One vector is turned by the same rotation once a tick. Each row is the vector after some number of ticks, and that number follows the row.
The counts run from 0 to 160.
[169 143 174 138  93 163 135 124 125 114 104 124 115 123 158 107 134 162
 133 115 111 114 145 138 127 157 112 138 119 146 174  97  92  86 135 135
  70 102 118  95  92 117 123 115  95 135  90 188 139 117  97  85 153 140
 153 112  99 134  88 111 143 144  82 105  85 134 103 148 103 101  97 115
 106  97 135 156  80 143 142 140  89 154]  83
[167 152 138 153 104 160 118 136 150 106 133 126 116 141 125 122 147 135
 123 101 101 126 137 182 145 165 103 145 128 137 169 108 108  86 122 130
  68 126 127 108  90 129 125 103 103 120 113 187 136 109 105  66 154 162
 154 105  87 142  85 100 128 156 132 123 102 136 109 143  94  65  96 112
 102  99 138 157  75 137 132 155  94 139]  129
[181 140 147 135 111 139 135 121 134 106 107 114 112 118 142 107 155 176
 138 101  95 116 160 128 157 139 119 129 106 127 137 116 104 123 128 134
  62 117 113 108  96 115 121 124  82 110 115 189 152 128  97  67 164 156
 189 127 106 133  89 108 142 117  98 138 113 120 113 139 112  68  96 113
 102  87 153 152  80 149 137 156 104 163]  77
[144 136 160 134 102 161 133 125 130 107 111 132 117 130 141 128 137 155
 136 105 100 126 144 159 137 169 118 142 109 136 151 107  93  86 149 138
  74 117 128 124  93 113 137 115  92 131 108 200 133 103 106  77 153 154
 168 120  86 121  85 109 153 146 103 120 103 137 107 156 105  65  92 126
 123  75 128 154  75 136 128 149  96 169]  151
[160 129 147 136 105 165 131 131 136 116 122 131 123 120 137 112 135 151
 122 105  96 123 144 145 163 146 102 143 120 154 145 118  93 100 136 145
  55 119 128 111 119 124 117 119  90 108 107 198 126 123  98  61 157 176
 175 115  87 140  81 116 151 137 113 122 104 129 110 139 111  67 113 104
 111  89 136 152  91 138 128 143  89 154]  9
[176 132 156 138 102 164 126 137 141 116 124 122 126 125 143 114 125 150
 131 122 115 112 136 147 154 148 102 146 139 143 166 109  97  93 140 148
  61 117 126 106 103 126 119 114  99 115  93 198 133 122 104  68 154 157
 156 116  90 150  74 110 142 142 107 101  98 135 100 138 113  72 115 103
 108  88 134 169  78 141 138 150  80 138]  86
[166 148 127 157 117 148 121 133 149 101 128 120 110 136 118 124 151 137
 133  88  95 122 144 160 155 168 104 135 118 134 153 115 104  86 133 129
  64 125 138 117  88 118 126 113 108 117 128 175 149 111 109  74 158 161
 169 117  98 143  84  95 123 140 135 143 109 125 120 134 104  59  88 128
 109  82 141 157  65 139 131 171 105 150]  133
[154 135 158 138 103 172 127 138 137 111 123 128 124 124 151 114 133 146
 128 116 115 113 136 160 135 169 106 147 121 150 173 106  88  74 141 147
  66 110 128 106  92 123 125 106 103 130  95 194 122 108 105  73 153 149
 147 108  88 133  84 103 145 147 103 105  93 142 103 152 100  86  95 113
 124  93 126 164  77 127 136 144  88 153]  87
[178 144 147 152  91 160 136 129 134 123 118 121 111 125 146  96 137 157
 126  94 113 122 146 129 152 144  99 140 130 150 162 111  94  95 131 137
  47 113 129  97 117 124 113 126  88 117 102 180 138 124  96  73 152 162
 180 107  96 146  92 115 143 135 106 119 106 119 112 138 108  76 109 101
  95 105 146 154  86 159 130 144  87 145]  5
[169 144 124 158 107 158 119 127 142 102 137 117 125 122 137 112 144 138
 119 110 106 108 140 147 163 156  97 148 138 147 154 119 104  88 126 134
  62 110 125  87  96 138 111 111 104 114 109 185 130 118 103  52 155 169
 152 112  89 153  85 101 128 127 124 112 105 120 107 126  97  73 103 100
 104 107 142 162  76 135 139 158  90 131]  26
[169 155 159 144  94 156 147 116 109 107 113 123 123 118 151 117 150 155
 113  97  97 107 135 123 133 137 103 138 109 158 153 110 114  93 122 110
  72  90 125  88 101 128 109 113  98 127 105 168 135 122  71  62 155 159
 174 111  96 121  97 118 151 139  89 128 103 106  99 138  96  81 106 104
 100 107 140 134  93 154 128 146  94 158]  144
[161 150 136 136 115 146 133 127 119 109 121 129 116 118 131 126 152 144
 124  99  73 106 142 136 150 148 105 125  95 149 142 115 113  99 131 121
  59 101 134 103 103 120 115 132 103 112 124 180 135 127  95  60 165 182
 185 126  94 125  89 110 146 122 115 145 113 114 110 139 104  52  94 123
 119  77 133 135  88 142 124 159 104 154]  72
[154 137 164 132 107 148 126 120 126  99 114 130 120 132 147 116 152 160
 142 118  89 118 160 159 122 167 117 129  96 135 154 108  92 101 131 143
  81 118 112 113  78 120 138 105  98 136 123 200 146 115 107  71 151 146
 163 119  93 123  76 107 135 134  93 141  90 139 114 155  99  87  74 122
 120  83 139 164  70 119 135 143 110 171]  15
[160 145 152 154  98 145 138 118 132 106 103 113 108 130 144 104 138 161
 130  87 118 123 157 119 143 164 122 145 122 140 155 108  78  86 142 134
  57 100 126 100  97 121 117 117  88 133 112 173 150 109 101  85 152 132
 173 102 108 141  97 108 130 139  97 133 102 115 116 146 103  87  82 131
 109  87 149 157  61 147 129 154 105 167]  40
[152 142 143 138 109 151 132 123 131 107 109 124 109 130 138 116 146 161
 138  89 105 123 156 143 141 172 121 130 102 130 148 104  95  90 144 139
  58 115 137 117 104 109 133 131  84 124 119 183 145 111 112  77 155 160
 182 110 102 129  96 103 142 132 112 137 106 124 119 160 100  62  77 133
 122  84 137 150  75 143 128 159 109 173]  74
[181 146 166 132 103 141 143 113 116 108 104 113 119 114 149 111 152 167
 130 120  86 100 144 122 127 139 114 128 102 149 155 112 107 106 119 122
  81  96 106  86  85 122 122 117  96 123 109 184 149 129  79  73 160 140
 177 126 107 125  89 118 144 123  76 127  93 114 100 142 106  95  92 110
 108  93 143 149  83 140 139 143 102 162]  80
[163 138 141 129 114 153 126 131 126 106 130 124 134 117 143 130 148 136
 118 136  79 101 130 158 146 155  99 140 114 155 152 118 110  95 130 133
  76 110 121  93  84 129 117 110 114 111 117 194 125 121  95  53 156 174
 158 134  86 132  77 110 144 128 108 117 104 134  96 140 104  67  97  93
 125  88 129 155  89 123 139 152  92 147]  89
[163 147 147 153 105 151 126 119 124 103 122 119 128 118 150 115 140 138
 116 118 101  95 136 141 132 169 100 144 128 164 169 115  92  71 122 122
  72  86 119  73  84 138 110 105 121 138 108 179 134 110  98  62 150 144
 139 109 100 132  84 103 126 139  98 117  95 118 105 136  87 103  86 112
 113 108 131 157  72 124 141 148 101 144]  24
[174 152 121 153 117 135 134 117 126  92 120 107 120 120 130 120 158 146
 122 100  80  98 143 130 154 155 115 131 107 140 140 117 112  99 123 115
  70  96 129  86  84 124 113 118 107 116 132 165 151 120  95  59 163 161
 175 128 112 132  92  98 123 117 110 153 114 106 118 129 104  64  83 120
 112  83 145 152  75 139 136 172 113 148]  136
[165 143 155 134 116 146 133 127 125  95 115 122 126 130 136 138 153 140
 126 117  76 106 137 161 131 162 118 136 104 148 159 109 101  86 137 123
  89 100 122 101  62 119 124 105 117 128 124 182 145 110  93  75 159 145
 154 133  96 120  79 107 140 140 103 138 102 133  97 142 102  75  85 128
 127  72 135 154  67 117 139 160 100 163]  54
[178 157 135 147 110 134 143 108 123  99 111 109 111 118 142 114 163 162
 119  97  95 102 147 120 143 143 114 130 113 145 145 110 111  97 118 110
  70  84 113  81  87 126 110 122  95 125 118 164 143 120  87  56 158 157
 177 115 104 129 100 105 132 117  90 138 105  99 114 130  99  81  88 111
  96 107 152 142  82 150 142 162 112 154]  140
[155 144 152 131 110 142 140 113 117 101 105 122 113 120 142 120 155 164
 136  98  87 109 150 139 130 168 120 122  92 141 144 109  98  91 138 128
  72 103 129 102  95 114 136 123  90 134 125 179 144 111 101  73 156 153
 188 117 101 108  91 107 145 125  94 146  98 115 122 161 101  73  74 136
 123  82 133 146  80 137 131 151 115 177]  75
[171 145 137 132 122 140 122 127 130  92 130 124 122 122 139 127 164 139
 128 125  69  96 146 166 136 154 102 125  93 143 157 120 118  99 111 125
  81 108 117  90  77 125 133 105 114 121 122 193 140 124  99  52 160 165
 163 136  97 121  74 101 131 120 115 139  98 130 107 145  94  70  81 111
 123  95 138 155  82 113 137 150 112 147]  93
[144 152 136 149 107 162 128 120 128  99 133 125 120 121 143 122 155 133
 115 108 100 108 135 167 135 177 103 138 118 153 164 109 107  68 127 120
  70 102 131  92  93 138 123 109 112 137 113 179 121 107 108  55 149 159
 155  99  82 124  95 103 129 139 115 124  96 121 113 145  76  85  85 111
 122 116 129 155  82 127 135 150 104 150]  28
[168 138 160 137 110 147 128 129 141  98 111 117 113 131 144 126 149 164
 148 108 102 119 154 161 129 167 125 136 111 118 154 103  98 103 137 145
  81 120 112 119  70 114 142 106  88 129 112 195 147 103 107  80 159 140
 162 128 101 134  81  99 135 137 102 125  97 144 116 154 105  78  75 125
 116  85 143 168  74 132 143 157 103 158]  155
[144 150 154 144  95 166 133 115 125 108 115 128 120 125 148 115 154 148
 117  99  93 124 153 158 127 161 108 131  99 154 144 109  99  85 125 124
  69 104 126 102 111 131 131 122  95 133 124 188 126 114 101  57 148 170
 179 101  80 118  95 118 147 138 102 141  86 120 117 152  85  79  89 110
 117 111 135 138  87 135 123 136 100 173]  109
[160 142 127 147 102 162 128 120 142 112 125 122 121 117 140  99 146 149
 119 102 101 124 147 139 159 149  97 139 118 150 137 117 105  97 124 129
  45 118 129  98 123 134 114 126  89 116 110 187 124 122 104  48 153 180
 180 100  78 142  93 109 138 129 116 129 110 119 120 136  99  61 104  99
 104 112 142 148  89 147 129 147  97 150]  107
[158 145 149 155  99 166 124 120 149 102 129 125 116 132 147 112 149 146
 126 114 120 122 139 164 144 163 111 150 135 136 159 105 103  85 128 132
  78 115 114 102  86 140 125  92  98 131  99 192 131 107  98  64 152 146
 144 103  87 144  90 101 129 145 108 108  97 136 107 140  95  92  96 103
 105 116 143 164  77 140 139 151  88 139]  125
[180 152 136 146 118 133 130 119 122  91 126 110 124 111 142 126 161 150
 124 118  91  85 138 137 149 154 120 137 116 136 151 113 108  95 115 119
  81  95 116  83  62 129 115 106 112 119 116 171 145 117  91  61 163 150
 151 138 116 131  85  99 129 114 100 127 112 121 108 124  99  84  82 116
 111  93 146 160  74 130 152 168 104 140]  59
[177 162 141 154 109 145 137 121 124  98 130 112 120 111 147 115 161 147
 116 104 102  92 133 142 128 153 105 133 114 147 167 112 123  84 108 113
  79  87 118  71  83 133 112 101 111 126 103 165 135 117  85  59 160 153
 157 118 100 131 103 101 134 125  96 127  98 111 108 126  89  89  89 102
  95 114 139 143  87 142 147 158 102 140]  63
[164 142 129 138 115 147 127 127 134 107 114 124 113 125 129 111 149 160
 134  92  92 115 151 140 158 157 112 131 105 134 142 112 101 103 138 139
  52 124 135 116 111 117 128 130  86 109 121 183 143 128 100  63 158 176
 192 123  98 135  90 107 141 126 121 141 116 120 121 145 114  47  94 124
 111  78 140 151  78 147 127 162 105 158]  73
